Each row is where one point has got to under a steady rotation. How many steps took it there?
The counts run from 0 to 170.
[ -8 -16   6  15  29  35  -5 -31  19   1 -20 -22  51  21  21 -42  36  -3
 -15  17   2  15 -13  -4  -1  42  -1  25   7  12  18   9   5  -2 -47 -18
   7 -18] => 48
[-22 -20 -13  28 -44  16  21  15  -7 -10  11  22 -22 -19  19  19 -10  -2
  27 -36  14 -15  50  19 -35   7  15  18   7  19  16 -11 -32  -1  32  19
 -10  20] => 85
[-25   2  -3  -5   1  17   8   2   6 -36   2  10  18  -6 -23   8  24 -25
  24 -10  15   8  20   3  -8  40 -29  11  27 -51  60  -3 -16  29  -5   7
  22   1] => 144
[ 13  28  -3   3   8 -30 -28 -17  -5   4  27 -28 -32  16  21  27  -3  12
   0 -28  22  20 -23  28  10 -18 -19 -66  -6 -24 -22 -15   2   4  24   7
 -11   3] => 126
[-58 -36  -1 -15 -55  20   1  -6  -8  17  45  -2  -4 -12  -5  40  11   3
   1 -17  10   0   5  19 -13  16 -25  -3 -12 -31   2 -24  -7  32  14  -3
  -2   4] => 139
[-23   4 -36   5 -29  17   2  32 -14  -6  15  15 -18  -3   2 -40 -23 -34
 -21 -15 -18 -19 -12 -17   9  10  18  -5 -25  38 -32  -6   7 -34  34  40
 -15 -13] => 97
[ 43  11   7  17  -7  18 -23 -48 -14 -31 -12 -19   7 -10  12  -9  39  39
  16 -24  22  28  11  16  -5  25   0 -19   6  22 -33  16   9  20 -22   2
  -9   8] => 115
[-18  -9  26 -48 -11  13   8  23   0 -36 -15  17  14   4 -55  36  13  12
   3 -17  -8 -15  14  11   9 -11 -55   7  13 -27  33   0 -10  26  -6  -3
  -4  21] => 23
[-28  -4  -5 -27  -3   4  -2  -8  30  -2  -9  -3  -5  27 -25 -38  21  16
   2  53 -18 -20  -5  -9  15 -16  17  22 -37  -9 -24  -8  33 -41 -26 -12
  26 -14] => 165
[ 45  36   2  17  28 -26 -30 -10  -4 -10  13 -15   7 -12   3   8   7 -16
  10 -10  16  49 -39  18  30  17  -2 -47  20  -2 -17  17  36   1 -19   6
  -6  -3] => 5
[ 40  43 -33  24 -16 -41 -21  11   1 -24 -12   1 -12 -17   7  16   5 -27
 -12  15   7  12 -16   1   2  19  23 -20  16 -23 -24  16  39  24 -17  14
  15 -14] => 3
[-23  10  -5  24 -27   3 -22  13  37 -20  -6 -31 -19  -5   9  64  -1  -7
  -5  23 -10  10 -17 -17  -6 -18   5  -9 -16 -47 -19  -6  46  10   1 -19
  -4  13] => 14
[  3 -31  25 -12  19  -8  40  -9   5 -11 -10 -26  25 -32   2 -22   5 -25
  25 -36 -27 -17 -25   3 -23   1 -21  -3   7  -7  58   6   1  25  -2   0
   2  -7] => 147
[-20 -27 -19 -27   4 -10  22   3  11 -35 -16   4 -15 -30  20 -27 -24 -30
 -15 -12 -10 -62 -13   7  -9   6  26   4 -24 -23  13 -46  -7  -5  22  37
   1  -2] => 152
[ -8 -24  -5 -10 -33   8   6  18  13 -30 -31 -30  -9   7  -8  25  10 -21
 -13 -30 -37 -33  23  -3  -7   2 -56   1   8 -34  21   4  15  34  -2   3
   7  11] => 25
[-24   7   1 -18 -20  19  22   3  16 -51  32  15  23   2 -14  16  11  -9
  21  -6  14 -16 -14  27 -34  30   3  13  15 -55  26  13 -12  16  -3  -4
  -6  -3] => 142
[  7  11  12  10  -9  32  30  36 -10 -45  21  31   0 -24   1 -15 -29 -11
  25 -21   3 -21  24  12 -41   4  40  22  26  -4  12  21 -24  -8  27  24
  -8  21] => 87
[ 43  27 -24   8 -14 -60 -23   2   0  -1 -25 -13 -29  12  -3  31   1  -5
 -10   4 -28  -4  -2 -12  16 -16 -40 -24 -12 -27 -16   4  28  33   8  -5
  11   2] => 123
[-10  11 -24 -22   7   2  -1   6  48 -19 -26   2   3  -2  -3 -30 -10 -18
  -2  11  13   3  -1  15  24  -3  41  -4  25 -23  24 -51   4   0   3  49
  36 -44] => 155
[ 18   8  -8   2 -35  33 -10 -21   1 -43 -20   8 -14  18 -36 -10  25  43
  -5  28 -12 -10  -6 -30  -1   5  18  23 -47   3 -43  -2  18   1  -5   1
  -6  20] => 110
[-27  12   1 -20  -9  22  15  -2  19 -51  14  12  25   2 -24   4  14 -20
  29  -3  22  -1   3  20 -15  33 -10  10  28 -53  53   2 -12  19   3  11
  11   0] => 143
[ 22 -20  18   1   0  -6  28  31 -20  10   8 -11   3  -3 -19 -63 -27 -18
  12 -49 -39 -11 -18  -2   6 -30   0 -13  16  43  16  14  17   4  16  27
  14  -7] => 93
[-44 -21   0 -33  31  15  -6   6   6  11 -18  10  17   8   0 -25   5  -8
 -47  31 -22 -34   4 -16  26  10   4  17 -36  22 -20 -15  14 -47 -29  -5
  -3  -8] => 163
[ -5  12  -3  51  25  42 -16  -6  11   6  -6 -19  23   6  22 -33  -4  -1
  -7  -3  -7  46 -34 -43   6  15  19  -7  -7  32   1  10  25 -17  -1  13
 -13 -11] => 103
[-24 -24   3   1  43  16   4  -4  17  23 -29 -35  20  14  11 -40 -23 -20
 -40 -22 -45 -22 -19 -14  -1  -8 -13 -12   4 -12  34 -27  13   9  13  18
  12 -17] => 37
[-38   9 -15 -16  -3  29   9 -23  31   4  14  10  29  12 -12 -45  14  19
 -11  56   5  10  -2  -2 -11  28  37  32  -3 -20  -6  -1   4  -3  -8   3
  36 -32] => 45
[-17 -10  12   5  47  14  -3 -12  25  15  -5 -30  23 -37  26 -60  -8  -9
 -15  -3 -12   5 -22  13  -9   6  37 -23  19  11   8 -14  31 -12 -23  30
  12 -27] => 158
[-46   7  31   6 -13  33 -18  -6   9  -6  17 -12  12 -30  -1  60  23  28
  25 -18  28  35  14   9  -9   6 -17 -29  23 -11   5 -11  -1  30   1  -7
 -24   1] => 18
[-22   6 -15 -14 -16 -12  -4  -5  47  14 -27  -2  12  40 -19 -23  24   8
  16  50  -8   2   7  -6   9 -19   7  24 -37  -9 -14  -6  22 -31 -31 -17
  33 -32] => 166
[ -6  10  25  18  15  25   2 -13  -7  22  -2 -11  28 -22 -25 -28   8  38
  14   7 -13  42 -37 -50  13  -4  12   5 -25  51 -10  12   9   4   7  -1
 -14 -20] => 105
[ -5 -29  14 -25  -6 -18  17 -40 -11  35 -13  -7  32 -17  -7 -33  40  32
  18  19  -2 -11  -5  -5  -3  11 -22  32 -33  39  -3   2  -5   9 -34 -26
  11 -19] => 51
[-51  -6  28  -3  -3  35 -17  -4   2  -6  10 -12   6 -51  17  64   9  31
  -2 -21  16  19  21   4 -21  23 -20 -15  11 -10   3   3   0  32  -6  -8
 -31  18] => 19
[-45 -14 -15 -17  -1  44  -6 -17  10   2  15   4  12  17  18 -44 -10   9
 -37  24   2 -20 -14   9   0  33  40  15 -19 -14 -30 -27 -11 -24   9  19
  -3 -20] => 43
[-27 -10  26 -20  51   9   4  -6  12  26  -8 -17  34 -41   8 -62  -3  10
  -6  -1  -5   4 -27  12  -2  -1  33 -20   7  34  -1  -6  25 -11 -20  19
  18 -27] => 159
[-15 -25  38  -6 -31   2  -2  11  18  16  30 -38  23  24   0  30   9  -5
 -16 -16 -26 -10 -40  18  -4 -34 -16  -6  -4 -33  18   4  17  30  -3 -30
 -20   3] => 136
[ 21 -27 -18 -24  -7 -17   1 -36 -19 -24 -16   7  -2  30  19 -16  17   9
   2  16  23 -41   1  22   7  27   3  36 -60   5 -13 -21 -15 -21 -18 -18
   6  14] => 54
[ -8  -5  -1   2   7 -41 -27   5 -21  16   0   8 -36  24 -17  17 -18 -12
 -18  49  -5 -11  25  -1  26 -40  -3 -13   7 -15  -9 -27  28 -18 -25 -11
  37  37] => 67
[-19 -20  34   5 -13  -5   2  14  13  25  13 -27  19  19   2  50  -6 -15
 -30  -4 -37   1 -32 -16 -13 -37 -19  -8  10 -37  20   8  25  37  -1 -24
 -13  10] => 135
[ 36  27   6  -8   7 -18 -11 -21 -29  -2 -18  12  13 -59  -1  16  22  44
  12  -6  17   8  14   2 -16  36 -15  -6   6  31 -40  30   0  42 -14  -8
 -10  -1] => 117
[  2  13   7  10  28 -28 -26  -8 -30  29   5  -2  -6 -47  -9  24   0   1
   4  -3  17  44 -20 -14  28   4 -30 -57   4  27 -18   2  38  23 -11  -6
  -1  12] => 7
[ 50   7   1  21  46 -34 -14 -44  -3 -13 -15 -22  -4   8  44  -9   7  12
  21  -7  44   8  15  36   4   6  17 -20   6   9   3 -13 -12  -8 -32  -4
  16  17] => 60
[-27  16   2  -7  -6  -5 -38   0  -4 -17   8  14 -23  11 -34  62   6   2
  -7  19   8   5 -20 -21  38 -20 -20 -13 -25 -36 -20 -32  28  -8   8 -14
  -7  17] => 12
